which system made each run
Z_168, path 1 (8 x 26)
[[  9   4  18  42  -2   5  -9  17 -34   4  15  24 -19  16  20  -7  25   4
   23 -12   6   5 -36 -58  16  18]
 [-51  39  44 -34 -13  -2 -16 -13   9  19  10  14  13 -10 -38  -2 -12  -7
   26  12  12  -3  14  20  29 -20]
 [ 21 -38   7 -11 -10   8  -3  -2   8 -34  25  24  11 -14  32 -10   1 -31
  -31 -37 -39 -23  21  27  -1  -5]
 [ 18  21 -43  13  25 -14 -35   3   9 -18 -31 -35  -9 -44  10  20 -17   2
    8   9  33  15  34  -4 -18  -2]
 [ 27 -36  -4   6 -17   1  25  -6  17  -3   7 -21  12  42 -44  13 -20  36
   -7  27  -4 -27 -30 -11 -21  10]
 [ -6  25 -22 -20  21  -7  45   9 -21  43 -14  -3 -22  20  27 -17  31 -26
    8   0  -1  18 -34  -5   0 -26]
 [-38 -12  57   7  -4  29 -16   7 -13   1   4   5   2  -1   7 -14  13  38
    0 -25  22  31   2   7  15  47]
 [ -5   8  11  26  -2 -17 -32 -16  10   2  23  62 -15  -9 -16  -8  -1 -32
    1   9  -9 -25  29 -29  13 -37]]
Z_344, path 2 (8 x 26)
[[ 29 -61  16 -18  -4  19  31  -5  27 -14  14 -16   6  25  11 -11 -13  18
  -27 -20   3 -17  -4  30 -33  16]
 [ 10   5 -42  21  44 -21   2   0  -8  26 -24   3 -44 -11  27  -4  19 -17
  -22   8  14  23  26 -19 -20 -27]
 [-40 -13  23   8  -6   3  -1   2 -22  17 -11 -20   4  16 -48  19   4  54
  -19  23 -12  25  -4  -1  19  34]
 [  5  31  26   0  -2 -13  -7  12 -25   8  28  24 -16  14   8  -2  12 -33
   42  -2  -3 -19 -34 -47  29 -24]
 [-29  17  27 -50 -11  19  -7  -1  16 -16   0 -18  32 -29   7  -8 -16  -4
   12 -22  11   8  18  58  10   8]
 [ 47 -45   3  35   6   6 -22  -1  16 -36  21  22 -13  -8  32  -9  -5  -6
  -16 -26   7 -21  20 -17 -24   5]
 [ -3   0 -36 -18  25 -30  -1 -12  11  16 -24 -32 -13 -11 -33  25 -16   1
  -28  36 -10   3  38  18 -13 -30]
 [ 21 -24   2  12  -1   4  27  23 -35   7   2 -32  -9  40   3  13  18  31
   -1   2 -16   8 -53 -32   4  31]]
Z_324, path 3 (8 x 26)
[[  3 -12  12 -36  28 -10   6  26 -47   0   2 -46 -23  -4  37  19  19  -8
  -16 -22 -30  22  -2   7  22   5]
 [ 24  15  28  -6  24 -13 -28  20 -14 -13   3 -50 -23  -8  14  24 -16  12
   42  -3  45   2  -3 -32   4   4]
 [  1  -9  54 -47  22 -14  12  -6  14  24  27 -10 -29  24  -7  -4 -15 -13
   13  -1  26 -22   6   5  -3 -40]
 [ -4 -10  13 -38  35   0  18  16 -21  13  -3 -23 -27  -5  55 -11  21 -17
  -19 -34  -2  25  11  25  -1  -6]
 [ -3   7  27  11  38 -12 -37  17 -24   3 -10 -36 -38 -16  14  19   1  22
   10  -3  40  29  23 -27   6  13]
 [  0  -7  54 -26  22 -29  -2   3 -17  24  29 -11 -38  30 -22  14  -5  -7
   10  15   0 -18  -3 -27  17 -32]
 [  3   3  22 -58  16  -1  27  22 -27   6   9 -41  -8   7  41   1  13 -21
    9 -28 -12   9 -23  20  14  -7]
 [ 11   4  36  -9  28   4 -32  14  -1 -17   2 -34 -22 -23  36   3 -11   9
   27 -26  57  15  21  -5  -6  13]]
Z_344, path 4 (8 x 26)
[[ 48  13 -10  25  10 -16 -25  21 -23 -24  11 -16 -17  -4  23  19  -1 -11
   35  -4   9 -15 -23 -58   5  -1]
 [-19  12  19 -49   1   2  17 -13  33  13  -8 -39  13   5 -32   3 -29  18
   17  17  38  -3   7  40 -13 -11]
 [ 27 -45  19  11  16  11  24   7  -8   6  21  20 -27  28  47 -25  24  -8
  -21 -34  -1  -3 -15 -14 -16   3]
 [-43  26 -10  -1  29 -15 -27  -8  -8  21 -31  -6 -17 -36 -10   8   5   2
  -16  15  11  38  53  15   9 -11]
 [  9 -35  42  17 -20   2 -14  10 -24 -17  31  -2   3  26 -27  18  -2  29
   -6   2 -33 -17 -22 -31  24  29]
 [  6  53  -6 -42  14 -23  -4   7  -3   4   2 -19  -8 -18  14   8  -9 -46
   43   3  12 -13  -2  -3  13 -44]
 [  7 -39  29 -16 -10  31  10   4  16 -22   4 -28  20   4  16  -8 -12  35
  -10 -30  20   6  -1  37 -18  44]
 [ 22  -9 -12  28  36 -21 -15 -11  13  13   2  28 -46  -5  15  -9   1 -22
  -11   6  25  -8  32 -31 -23 -38]]
Z_498, path 5 (8 x 26)
[[ 35 -28   3  -6  41 -10 -15  10  -1 -17   5 -20 -36 -19  54   0  -1 -14
  -18 -31  18   4  35   2 -20  -8]
 [  1 -16  17   0  36 -25 -11   8 -16  17  -9 -50 -38  14 -27  31  -8  39
  -11  24  20  17  14 -23  -2   3]
 [ 14  14  20  -8   4 -14  20  16 -28  23  20  -7 -21  41  -1   5  12 -12
   32   8   0 -15 -52 -47  15 -18]
 [-31  38  47 -47  -5  13  -1   7  -2   5   9 -14  13 -10  13 -11  -5 -10
   45 -19  31   7 -12  22  21  -1]
 [ 11 -36  62   1   0  11 -35  -1  13 -31  38  18  -7 -10  17  -8 -13   3
   -2 -35  13 -19  28   2   3  10]
 [ 18 -15   5 -28  36 -36 -22   1  -5  -7   8 -34 -32 -16  -2  30 -17 -18
  -21   7 -14 -11  46   4   2 -34]
 [ 40 -13  -4 -10  12 -10  11  25 -22 -11  -2 -68 -11  21   1  32  -7  24
   14   8   3  -4 -35 -25  -5  18]
 [  9  33  15  -5  15  -3  10   1  12  24   0  -6 -20  15   9 -14  -6  -5
   53   6  64  -3 -24 -28 -13 -20]]
Z_168, path 6 (8 x 26)
[[-28 -12  49 -41  11  16  36   8 -10  33   3 -23 -11  31   7 -14  12  21
    3 -16  19  21 -24  23   3  12]
 [-11 -13  45  24  20   1 -21  -3  -8  12  22  49 -36  -1  29 -24  20 -11
   -4 -25  17   8  20 -27   7  -7]
 [-26   0  36 -17  12 -23 -47  -9  -2  -5  11  -8 -12 -25 -36  26 -19   3
  -12  15 -10  -4  55   9  25 -18]
 [ 55 -25  -5 -17   0 -18  -8  11  -7 -39  27 -26   0  -2  12  25 -15 -24
   -4  -8 -38 -39  -2  -9   4 -13]
 [ 28  24 -12 -30  20  -4   8   9  13  -5 -15 -59  -4  -8  19  11 -21   1
   39   0  52   1  -9   3 -23  -7]
 [ 13 -45  29   1   4  15  35 -10  30  19   9   4 -13  44  -4 -21  -6  27
  -10  -2  37  -9 -16   3 -36   7]
 [-27  -4   9   0  43 -19  10  -2 -22  49  -9  14 -50  10   8  -9  29  -7
  -28   6   4  27  22 -10   2 -28]
 [-15 -20  56   2   5  -7 -35  15 -39 -10  20 -14 -14   0 -13  23   5  25
  -12  -8 -24  10  10 -17  37  26]]
Z_960, path 7 (8 x 26)
[[-15  17   6 -33 -31  20  26   9 -18  -6  13  11  34   4  20 -13  18 -28
   10 -24 -43  -5 -37  25  29   5]
 [  3  16   0   7  -1  24 -27  -1  26 -31  -9  -1  18 -43  34 -16 -13   1
   20 -30  48  13  26  22 -16  19]
 [ 10 -29   3   9  14 -22 -23 -25  36  -3  11  12 -17  -4 -38   9 -28   3
  -27  22   6 -25  51   1 -22 -29]
 [ 24 -18 -46  -9  12 -21  35   9 -26  13  -8 -19 -15  19   6  14  20 -18
  -34  12 -56  -1 -16  -6  -2 -19]
 [  6  16 -17  25  -8  24  18  16 -12   5 -21 -21   9  14  14  -8  14  31
   29  -2  31  25 -52 -22  -9  40]
 [-41  18  48   1 -18  14  -6 -20  23  23  16  48   8  11 -31 -25  -6   4
   24   5  32  -9   1  -2   9 -11]
 [-28 -10   9 -30   2   1  -8  -4  -9  -6   5  19   7 -28  15  -6  12 -27
  -39 -22 -48   7  39  45  23 -12]
 [ 35  -6 -43  34   6  -3 -36  12  -9 -44 -18 -25   4 -38  22  22  -7   9
   -7  -7  -4   9  21 -13 -10  25]]
Z_324, path 8 (8 x 26)
[[-17 -19 -25  -3  25  -9 -10   2 -17   3 -28 -24 -12 -28   5  14  11  12
  -52  -1 -27  36  45  29   0   9]
 [ 34  -6 -18  41  12 -22 -14  14 -25  -4  -1 -21 -25  17 -12  28   2  21
    8  23   1  -3 -20 -65   0   9]
 [-13  28  18 -37 -16   0  37  -2   6  28   9 -11  12  36 -30  -4  -6  -5
   39  20  10 -18 -48  -2  10 -20]
 [ -5 -14  30 -15 -11  37  15   5   9 -13  14  22  16  -5  50 -37  13 -12
    3 -50  10   5  -8  32  -4  20]
 [-21  19  -1  14  18  -8 -53  -7   6 -12 -12  14 -10 -53   7   2  -6  -8
   -7  -5  19  20  64   7   6  -7]
 [ 14 -41   4   2  14 -29  -9  -4 -10   2  12 -17 -21  18 -40  32  -8  16
  -41  27 -41 -17  21 -14   4 -11]
 [ 32  21 -43 -17   0  -7  39  20 -24   6 -10 -36   3  20  15  11  11 -16
   22   8 -16  -5 -56 -18   0  -9]
 [ -8  10  31  -6 -11  31   9  -1  25   1  -3 -12  16   8   5 -20 -13  30
   39 -13  64   8 -22  12 -17  27]]
Z_724, path 9 (8 x 26)
[[ 15 -13 -32  -2  25 -29   0  16 -40   3 -14 -45 -22   0  -4  37  12   5
  -31  18 -43  13   4 -16  11  -3]
 [ 11  22  15  15  -3  -3 -13  14 -15  -2   1 -31  -4  17 -20  19 -11  31
   49  17  36  -2 -37 -47   7  19]
 [ -7  11  50 -38 -11   9  20  -9  24  15  29  22   4  23   1 -25  -9 -22
   35 -12  26 -25 -19  10   3 -27]
 [-17 -18  19 -30  24   6   2   6 -11   4   1   3 -17 -20  48 -16  19 -19
  -32 -39 -13  24  34  38   4  -4]
 [ 13 -21  -7  42  25 -17 -51   3  -9 -19  -5  -5 -27 -29  -2  22  -5  16
  -25   5   3  12  48 -27  -3  10]
 [ 27  -2  -3  -9  -7 -29  -3  -4   5  -4  13 -26  -1  21 -52  34 -29   3
   13  40 -11 -39 -12 -25   3 -23]
 [ 12  11  10 -45   0   9  43  19 -15  11   4 -40   3  27  24  -2   8  -7
   30 -13   5   0 -55   5   3   2]
 [-18   4  37   8  22  18 -10   1   8  12  -1  18 -22 -11  40 -31  13   5
   16 -32  60  27  14   0 -11  10]]
Z_498, path 10 (8 x 26)
[[-12   4 -24 -26  19  11  17  12 -12   3 -32 -40   3 -25  39  -2  14   4
  -18 -20   2  41  13  43  -6  18]
 [  3 -17   7  67   4   5 -28   0  -7  -1  -3  23 -19   7 -11  -1   6  37
   -5   8  24  13   2 -48  -7  29]
 [-26  23   0 -25  -4 -24  16 -13  -4  35   7  18  -4  16 -43   4   2 -25
    0  34 -31 -16  -3  -1  21 -47]
 [  7   4  -1 -19 -31  29  16  19 -19 -29   3 -17  39  -4  34  -4  12  -3
   11 -33 -28   5 -37  21  15  34]
 [  1  16  -9  33   5   4 -45 -14  31 -20  -9  24  -1 -41   6 -10 -18  -1
   13  -3  48   1  44  -5 -18  -1]
 [  4 -50   4 -14   0 -13  23 -18  16  10  11  -3  -6  31 -43  10 -12  14
  -47  23 -32 -21  15  16 -13 -16]
 [ 22  18 -50  -2  17  -4  25  24 -34   4 -17 -21 -10  -4  49   2  29 -26
    0 -12 -20  18 -28 -11   1  -2]
 [-32  24  14  25  -9  19 -17  -4   7  10 -21  -5  12  -5 -28  -3  -8  45
   27  17  51  25  -3  -9  -1  33]]
Z_724, path 11 (8 x 26)
[[ 46 -21  13  -8  25   0  -7   3  24 -21  17  -9 -23  -9  48 -12 -15 -20
   10 -30  40 -17  17  -1 -30 -15]
 [  6 -31   5 -20  46 -23   7 -10  16  25  -7 -26 -42   7  -6   6 -10   8
  -31  12  22   6  42  13 -27 -28]
 [ 14 -24  10  13  29 -25   6  15 -39  25   6 -16 -47  34  -5  18  19  11
  -17  15 -16   6 -16 -46   8  -6]
 [-24  39  45 -17  10 -16 -17  11 -29  22  10 -18 -18   9 -19  16   0   4
   43  14  21   5 -18 -31  33 -10]
 [ -5 -11  76 -34  -8  10 -14   8  -5 -15  43   5  -1   4  16  -8  -7 -11
   20 -33   3 -19  -4   6  24   1]
 [ 16  -1  12 -30  29 -13 -27   6   4 -23   8 -16 -18 -39  43   2 -10 -33
   -3 -29   8  -3  47  20  -1 -22]
 [ 36 -48   7   3  31 -16 -18   1   8 -20   3 -44 -28  -2  -4  27 -22  25
  -28   3  11  -6  35  -6 -24   2]
 [ 39  -1 -13  -4  27 -34  16   7  -6  20   5 -29 -36  30  -9  19  -7  -5
   13  28  13 -19 -21 -43 -15 -33]]
Z_960, path 12 (8 x 26)
[[ 32 -18 -39 -22 -10  16  20   1  23 -34 -14 -31  29 -17  29  -3 -12  -5
  -12 -21  -7  -5   3  45 -27  11]
 [ 33 -14 -30  40  16   1   6 -14  37   6 -11  14 -20   7   6 -16  -9   6
    1  11  49  -7   7 -22 -47 -10]
 [-31 -14  -8  -3  10  -9  38 -15   1  51 -13  12 -16  34 -39  -6  16  15
  -36  32 -15  13  -1   8  -6 -17]
 [-18   1 -11  30 -13  21  10  15 -40   5  -7  30   8   3  25 -16  43   2
  -15 -18 -35  29 -27 -12  21  33]
 [-33  45  -3  21 -27  15 -36  -6   7 -14 -15  14  35 -34 -24   0  -9  14
   32   8  21  13   9   1  17  22]
 [  6 -17  10 -14 -32   4 -11 -21  31 -28  27  31  31  -8 -25  -2 -24 -21
  -13  -1 -33 -44  21  26   3 -17]
 [ 35  -1 -67 -15  12  -5  19   1  14 -16 -20 -18   6 -23  35  -1   0 -31
  -16  -8 -13  -3  14  26 -26 -19]
 [ 27 -31 -26  37   7  10  17  -7  25   5 -20 -15  -8  21 -10  -2  -9  41
  -11  16  40   5  -7 -14 -46  21]]

runs to name
path 13 (2 x 26)
[[ 16 -28   6  45   1   3 -23 -18  38 -10   0  11  -8   2 -27  -2 -25  34
   -4  17  44 -12  25 -20 -33  10]
 [-17   5 -29  -6   1 -15  36 -16   0  42  -3  37  -9  23 -21 -12  20 -28
  -23  25 -34  -6  -7   0   2 -42]]
 | Z_324
path 14 (2 x 26)
[[-12   8  28 -23   9  15   4   6   9   5 -14 -52   4   2  -4   4 -17  41
   26  -2  57  21  -7  17 -12  27]
 [ 13 -25  44  17  16  -3  -2  -5   7  14  34  42 -39  28  15 -22   7 -12
    2 -13  22 -19  -1 -35  -8 -20]]
 | Z_498
path 15 (2 x 26)
[[-34  15 -17 -38   8   6  22  -4  -2  17 -19   5   8 -22  23 -18  18 -30
  -24 -14 -22  25  21  53   8 -16]
 [ 18 -32 -12  53  -1  18 -32   3   3 -35  -8   5   4 -23  18   1   0  32
  -22 -16   9  14  22 -11 -17  44]]
 | Z_960
path 16 (2 x 26)
[[  9  12 -10  28 -24 -14 -24   8 -31 -17  18  24   9   0 -20  20   6 -16
   11  14 -50 -24 -19 -44  35  -4]
 [  0  42 -26 -34 -30   2   3  -6  22 -20  -8 -20  46 -19 -19   9 -27 -16
   33  14  -1 -20  -8  28   5 -12]]
 | Z_498
path 17 (2 x 26)
[[ -2   9 -20  38 -35  11   6  -6  -7   0  12  66  20  11  -5 -19  22 -21
    0   2 -37 -16 -29 -26  15  -2]
 [-35  31 -31 -20 -24  11  -4 -13  16  -8 -21   8  44 -38 -14  -4  -5 -13
   -4   4 -19  10  23  50  11  -3]]
 | Z_498
path 18 (2 x 26)
[[-19 -16  57 -32 -14  22  27   3  -8  10  31  24   6  25  19 -28  16 -10
    1 -34 -13  -5 -24  19  17   3]
 [-15  11  25  -5  17  -3 -49   8 -15 -22   4   3 -11 -50  33   2   4 -17
   -2 -31   2  18  48  10  22   4]]
 | Z_498
path 19 (2 x 26)
[[-11   3 -19  15   8 -12 -46   6 -18 -22 -21 -28   4 -42 -16  34  -7  19
  -19  11 -18  23  41   4  15  19]
 [ 45  -6 -16  17 -26 -12  -9   3   1 -30  21  -4  17  14 -27  24 -19  -6
   17  19 -27 -45 -28 -38   5  -3]]
 | Z_960
path 20 (2 x 26)
[[ 32  -4 -30  60  -3   8 -35   9  -5 -36  -5  22  -1 -27  32  -2   7  -2
    1 -18   6   3   8 -34  -8  22]
 [-21   9 -16  -8   1 -20   2 -24  28  23 -15  -6   2   3 -65  14 -23  15
  -11  48   7  -7  24  12  -9 -27]]
 | Z_498
path 21 (2 x 26)
[[ 11 -32  58 -21  -5  17  21  -6  21   2  38  22  -7  29  17 -28  -4  -6
    6 -29  18 -25 -14   9 -11  -8]
 [-26  28 -12 -22  25  -2 -12   1  -8   8 -19   3  -9 -43  39 -12  16 -32
   -8 -21   3  31  39  32   8 -18]]
 | Z_324
path 22 (2 x 26)
[[-43  13  44 -26 -16   8 -27 -16  25  -6   6   0  22 -21 -38   0 -27  16
    9   3  19  -2  34  36  13   3]
 [ 46 -41  10  -1   0  -6  -1   7  -4 -29  38  15 -10   7  31  -1   1 -32
  -17 -28 -35 -36  -4 -12  -1 -14]]
 | Z_344
path 23 (2 x 26)
[[ -1 -34  63 -20  30 -13 -26   1   2  -1  19 -27 -35   1  -6  14 -17  21
  -11  -9  27   0  39   3  -1  -2]
 [ 17  -2  14 -10  35 -37 -16  18 -42   5  17 -22 -45   3   9  27   9 -19
   -5   4 -23  -5   6 -36  23 -26]]
 | Z_960
path 24 (2 x 26)
[[ -1  21  13  32 -11  -6 -62   4 -12 -33  14  27   6 -37  -1  10  -4 -14
   20  -5  -7  -7  22 -29  29   5]
 [ 19  -4   3 -36 -22  -9  -7  -8  23 -31  17 -28  30  -7 -34  25 -40  -7
    8  12 -20 -41   8  23   3 -14]]
 | Z_344
path 25 (2 x 26)
[[-68  32  30  -3 -18  11 -18  -9 -10  19  -5  29  17 -15 -32  -7   9  11
    6   8  -2  23  13  14  34  10]
 [  5 -10  -4  12 -29   6 -21  -5  -2 -34  23  47  24 -20   7  -5   4 -32
  -18 -17 -55 -24  14   6  20  -2]]
 | Z_168
path 26 (2 x 26)
[[ -5   9 -40  46   3 -12   3   5 -28  23 -22   1 -13  16 -28  14  20  23
   -9  35 -15  19 -22 -45   6   9]
 [-28  46 -15  -2 -34  10  25  -6  -4  24  -5  26  30  17 -28 -13  10  -9
   33  22 -10  -4 -46  -7  19  -8]]
 | Z_498
path 27 (2 x 26)
[[ 40 -25 -60  22  -1  -2   6  13 -15 -29 -20 -29   9  -9  14  20   5   8
  -30   2 -38   3  -4  -4 -14  22]
 [ 20  24 -33  29 -15   6  17  -5  18  10 -13   1  10  22 -22  -4  -9  13
   38  29  36 -12 -43 -34 -22  -1]]
 | Z_960
path 28 (2 x 26)
[[ 10  23 -28   5 -26  15   5  23 -26 -23 -17 -39  35  -6   5  17   4  17
   26  -1 -14  13 -44  -6  14  40]
 [  5  19  27   0 -27  17  -5 -14  41 -11  20  27  23   4 -11 -21 -25  -6
   47  -3  44 -31 -15  -4  -9  -7]]
 | Z_960
path 29 (2 x 26)
[[ 19  -9 -56  30 -21  15  -5   7  -7 -40 -19  -2  34 -26  16   6   7   4
  -21 -11 -36   7  -1  10  -4  35]
 [  4  17 -61  42  -6  -4  -5 -21  30   3 -31  17  11 -14 -31   0 -10   8
   -3  36  20   2  15 -10 -27  -8]]
 | Z_498
path 30 (2 x 26)
[[  6 -28  51 -11  21 -21 -14 -15  23  12  27   2 -33  21 -30   5 -24   7
   -2  13  27 -26  28 -12 -11 -29]
 [ 18 -15  18 -52  23 -17  24  21 -32   8  15 -42 -24  17  27  14  10 -20
   -8 -15 -28  -3 -17   4  13 -19]]
 | Z_498
path 31 (2 x 26)
[[ 24  20 -54 -23 -15   5  34  -4  28  -8 -23 -33  33   0  -7   3 -19  -6
   17  16   8 -13 -23  25 -27  -6]
 [  6 -18 -31  17  -3  30  47  -1  11  18 -24   5   7  24  23 -30  20  20
  -13  -9  18  21 -30  11 -34  24]]
 | Z_168
path 32 (2 x 26)
[[  1  -8 -31 -10  24 -11  28  -2   8  26 -33 -52 -15  15 -23  17  -7  31
  -17  31  19  18   2   9 -27  -1]
 [  6 -22  17  36  -6   8  23   3 -18  23  19  39 -18  44   5 -19  28   8
   -4  -4  -8  -3 -42 -43   2  10]]
 | Z_960
path 33 (2 x 26)
[[ 39 -35 -53  11  -1   0  27  -8  26  -9 -18 -27   8  13 -14  10 -15  20
  -30  18  -6 -11  -2  11 -42   6]
 [  6  15 -50  38  -2   9  35  -8  16  29 -29  20  -2  20   0 -22  14   7
   10  20  30  11 -29 -19 -31  -2]]
 | Z_324
path 34 (2 x 26)
[[-22  39 -10 -26  31 -25 -24  12 -29  10 -22 -39 -20 -34   3  26   2 -12
    7   9   1  29  28   5  22 -16]
 [ 34 -38  37   7 -25  15  -8   8   4 -39  33  -9  17  20  -5   9 -18  21
   10 -15  -7 -33 -26 -16   0  31]]
 | Z_168
